[[119 116 115 127 131 141 138 117 131 133 137]
 [129 126 124 125 122 135 134 125 128 128 128]
 [122 117 115 119 125 150 146 119 124 126 138]]
|
[[122 117 115 119 125 150 146 119 124 126 138]
 [129 126 124 125 122 135 134 125 128 128 128]
 [119 116 115 127 131 141 138 117 131 133 137]]

[[139 130 121]
 [102 124 112]
 [115 114 139]
 [118 107 149]
 [121 107 141]
 [136 121 112]]
|
[[136 121 112]
 [121 107 141]
 [118 107 149]
 [115 114 139]
 [102 124 112]
 [139 130 121]]

[[141 139 130 133]
 [131 129 124 133]
 [131 113 128 111]
 [137 124 125 129]
 [143 105 128 125]
 [118 114 126 125]
 [135 128 123 116]
 [138 138 127 132]]
|
[[138 138 127 132]
 [135 128 123 116]
 [118 114 126 125]
 [143 105 128 125]
 [137 124 125 129]
 [131 113 128 111]
 [131 129 124 133]
 [141 139 130 133]]

[[134 138 133 126 131 116 136 138 129 110 109 140]
 [118 105 109 134 125 128 128 124 119 144 137 103]
 [128 131 128 125 129 128 128 131 129 119 121 131]
 [138 134 138 136 139 113 142 149 132 116 114 137]
 [123 125 121 122 124 136 123 118 124 128 130 124]
 [125 130 126 123 125 132 125 123 128 126 129 128]
 [130 138 129 121 119 118 128 121 124 122 117 141]
 [123 119 120 129 125 131 124 124 126 133 133 119]]
|
[[123 119 120 129 125 131 124 124 126 133 133 119]
 [130 138 129 121 119 118 128 121 124 122 117 141]
 [125 130 126 123 125 132 125 123 128 126 129 128]
 [123 125 121 122 124 136 123 118 124 128 130 124]
 [138 134 138 136 139 113 142 149 132 116 114 137]
 [128 131 128 125 129 128 128 131 129 119 121 131]
 [118 105 109 134 125 128 128 124 119 144 137 103]
 [134 138 133 126 131 116 136 138 129 110 109 140]]

[[127 123 130 119 119 124 138 149 128 134]
 [126 123 129 141 123 124 126 127 128 134]
 [131 127 133 132 123 124 123 118 128 134]
 [127 123 129 120 119 124 138 149 128 134]
 [126 123 130 105 123 124 144 140 128 134]]
|
[[126 123 130 105 123 124 144 140 128 134]
 [127 123 129 120 119 124 138 149 128 134]
 [131 127 133 132 123 124 123 118 128 134]
 [126 123 129 141 123 124 126 127 128 134]
 [127 123 130 119 119 124 138 149 128 134]]

[[136 116 129 129 126 131 118]
 [125 135 125 130 125 132 129]
 [133 124 128 125 128 112 113]
 [134 133 128 125 140 131 134]
 [146 129 134 117 132 128 110]
 [118 119 127 125 127 139 141]
 [134 109 135 129 119 125 122]
 [139 131 137 105 132 127 122]
 [134 124 114 118 132 133 116]
 [139 128 123 142 133 123 132]
 [118 117 130 135 123 134 121]
 [123 135 129 128 126 129 139]]
|
[[123 135 129 128 126 129 139]
 [118 117 130 135 123 134 121]
 [139 128 123 142 133 123 132]
 [134 124 114 118 132 133 116]
 [139 131 137 105 132 127 122]
 [134 109 135 129 119 125 122]
 [118 119 127 125 127 139 141]
 [146 129 134 117 132 128 110]
 [134 133 128 125 140 131 134]
 [133 124 128 125 128 112 113]
 [125 135 125 130 125 132 129]
 [136 116 129 129 126 131 118]]

[[137 121 128 122 126 117 118 118 117 127]
 [138 142 127 110 119 119 120 123 145 116]
 [137 132 127 129 137 134 124 117 125 132]
 [138 135 108 128 133 146 146 133 141 107]
 [144 132 123 140 137 139 108 138 124 121]
 [133 130 117 103 129 123 145 135 113 126]
 [136 131 118 134 136 137 139 145 137 128]]
|
[[136 131 118 134 136 137 139 145 137 128]
 [133 130 117 103 129 123 145 135 113 126]
 [144 132 123 140 137 139 108 138 124 121]
 [138 135 108 128 133 146 146 133 141 107]
 [137 132 127 129 137 134 124 117 125 132]
 [138 142 127 110 119 119 120 123 145 116]
 [137 121 128 122 126 117 118 118 117 127]]
---
[[124 113 115 118 146 106 104 131 126 103 108 123]
 [121 116 150 132 150 106 147 145 142 153 149 137]
 [143 145 142 150 113 143 130 154 105 141 127 132]
 [138 122 136 121 136 127 134 119 115 127 105 150]]
|
[[143 145 142 150 113 143 130 154 105 141 127 132]
 [138 122 136 121 136 127 134 119 115 127 105 150]
 [121 116 150 132 150 106 147 145 142 153 149 137]
 [124 113 115 118 146 106 104 131 126 103 108 123]]

[[141 122 140 140 143 128 112 128 140 131]
 [121 139 126 113 131 118 130 129 121 136]
 [136 129 138 111 111 121 125 137 121 114]
 [118 134 123 137 108 112 132 137 127 110]
 [127 141 131 128 144 130 131 100 117 108]]
|
[[127 141 131 128 144 130 131 100 117 108]
 [121 139 126 113 131 118 130 129 121 136]
 [118 134 123 137 108 112 132 137 127 110]
 [136 129 138 111 111 121 125 137 121 114]
 [141 122 140 140 143 128 112 128 140 131]]

[[144 129]
 [107 111]
 [134 108]
 [130 128]
 [136 151]
 [151 145]]
|
[[136 151]
 [151 145]
 [144 129]
 [130 128]
 [107 111]
 [134 108]]

[[135 131 141 129]
 [135 143 143 130]
 [125 141 143 120]
 [140 125 117 138]
 [136 121 117 146]
 [127 126 118 157]]
|
[[135 143 143 130]
 [125 141 143 120]
 [135 131 141 129]
 [127 126 118 157]
 [140 125 117 138]
 [136 121 117 146]]

[[125 146 141 129 123 122 133 132 136 155]
 [118 126 121 142 111 133 119 131 139 132]
 [134 134 143 124 125 118  98 139 149 149]
 [137 129 126 121 137 137 137 141 134 123]
 [126 133 149 144 134 123 121 140 143 129]]
|
[[125 146 141 129 123 122 133 132 136 155]
 [134 134 143 124 125 118  98 139 149 149]
 [126 133 149 144 134 123 121 140 143 129]
 [137 129 126 121 137 137 137 141 134 123]
 [118 126 121 142 111 133 119 131 139 132]]

[[148 140 127 144 126 122 137 151 133 132]
 [137 131  99 138 130 123 131 135 135 146]
 [117 137 122  99 119 128 118 122 118 121]]
|
[[148 140 127 144 126 122 137 151 133 132]
 [117 137 122  99 119 128 118 122 118 121]
 [137 131  99 138 130 123 131 135 135 146]]
